In the data rows, zero lies at 4.5, halfway between 4 and 5.
Each group lies on its own hidden line, plane or larger flat surface, and each surface passes through zero. Groups are numbered from 0 in the order they first appear among the rows asked about.
Here is the table:
[6 3 3 2 5 5 4 5 6 4 1 4]
[2 3 6 5 5 1 5 5 2 6 6 3]
[6 6 2 2 3 7 5 4 7 6 4 5]
[5 7 4 4 6 2 1 6 6 4 2 6]
[6 3 3 2 5 5 5 5 5 4 1 3]
[4 2 4 6 3 2 3 0 5 4 3 5]
[4 7 6 5 1 4 5 4 3 5 7 5]
[5 2 5 4 3 7 8 4 4 5 5 3]
[6 4 4 3 2 2 2 5 3 6 3 5]
[5 3 6 8 7 4 3 4 3 2 4 5]
[2 5 4 3 3 2 5 1 7 6 5 4]
[6 1 4 2 4 6 6 5 5 5 1 3]
[3 4 6 6 4 6 6 4 3 5 8 4]
[3 6 5 4 5 7 7 4 7 5 7 4]
[2 2 6 4 5 1 5 6 3 5 5 3]
[6 5 3 2 5 3 2 6 6 4 1 5]
[4 7 3 2 2 6 5 5 6 7 6 4]
[6 5 3 2 1 3 2 5 3 7 4 4]
[4 8 5 6 5 2 1 5 5 4 5 7]
[4 7 5 3 1 4 6 4 4 7 7 4]
[2 3 4 2 6 2 6 7 4 6 4 3]
[3 7 5 7 5 3 4 4 4 4 8 6]
[2 6 6 7 4 4 5 4 3 5 8 5]
[4 2 5 4 4 7 8 3 4 6 6 3]
[5 6 7 8 3 4 3 3 3 3 7 6]
[4 3 6 7 8 6 6 3 5 2 4 5]
[2 6 6 7 4 4 5 4 4 5 8 5]
[6 2 4 5 4 2 2 1 4 4 2 5]
[7 3 3 2 5 5 4 5 5 4 0 4]
[4 8 4 2 5 5 6 6 7 5 5 4]
[4 1 5 4 3 7 8 3 3 5 5 3]
[8 5 5 4 5 6 3 7 4 4 2 5]
[1 2 6 7 5 4 6 3 3 5 7 4]
[4 1 6 8 5 4 3 4 2 4 5 5]
[2 3 5 3 5 1 6 6 3 6 5 3]
[2 2 5 6 4 2 5 1 4 5 6 4]
[6 5 3 2 5 4 2 6 6 4 0 5]
[6 5 4 2 1 3 2 5 3 7 4 4]
[3 6 5 5 6 7 7 4 7 4 6 4]
Some new rows, each followed by its group:
[5 2 6 7 8 4 5 4 4 2 3 5] 0
[3 2 5 3 6 2 6 7 4 6 4 3] 1
[6 1 5 7 5 4 2 3 2 3 4 5] 2
[8 5 4 5 5 6 2 6 3 3 2 6] 2
[4 2 3 2 7 4 5 6 6 5 2 3] 1
[3 2 6 6 6 1 4 5 2 5 5 4] 1
[2 6 5 4 5 5 7 6 5 5 8 3] 2
[6 5 6 6 6 7 4 8 2 4 5 5] 2
[3 8 5 6 5 2 2 5 5 4 6 6] 3
[3 5 5 6 7 7 8 4 6 3 6 4] 0
[2 3 6 6 5 1 4 5 2 4 6 4] 1
[3 7 4 2 5 5 7 7 6 6 6 4] 2
[5 4 6 8 6 5 2 3 4 2 5 6] 1
[3 3 6 6 4 6 7 3 3 5 8 4] 3
[3 7 3 1 4 4 6 4 8 6 4 4] 2
[3 4 4 1 4 3 7 6 4 7 4 3] 1
[6 7 3 3 2 7 4 3 6 5 5 5] 1
[5 2 6 7 8 4 4 4 4 2 3 5] 0
[3 6 6 7 5 3 4 4 4 4 8 6] 3
[3 7 3 2 1 6 4 5 5 7 6 4] 0
[3 5 6 3 2 2 6 5 3 7 6 3] 1
[7 7 4 2 4 6 5 6 6 5 3 5] 2
[3 8 5 6 6 2 2 5 5 4 5 7] 3
[6 3 4 5 4 2 2 1 4 4 2 5] 2
[3 7 3 2 2 6 5 5 6 6 6 4] 0
[6 3 4 4 3 2 2 5 2 5 2 5] 0
[5 2 6 7 8 4 5 4 4 2 3 5] 0
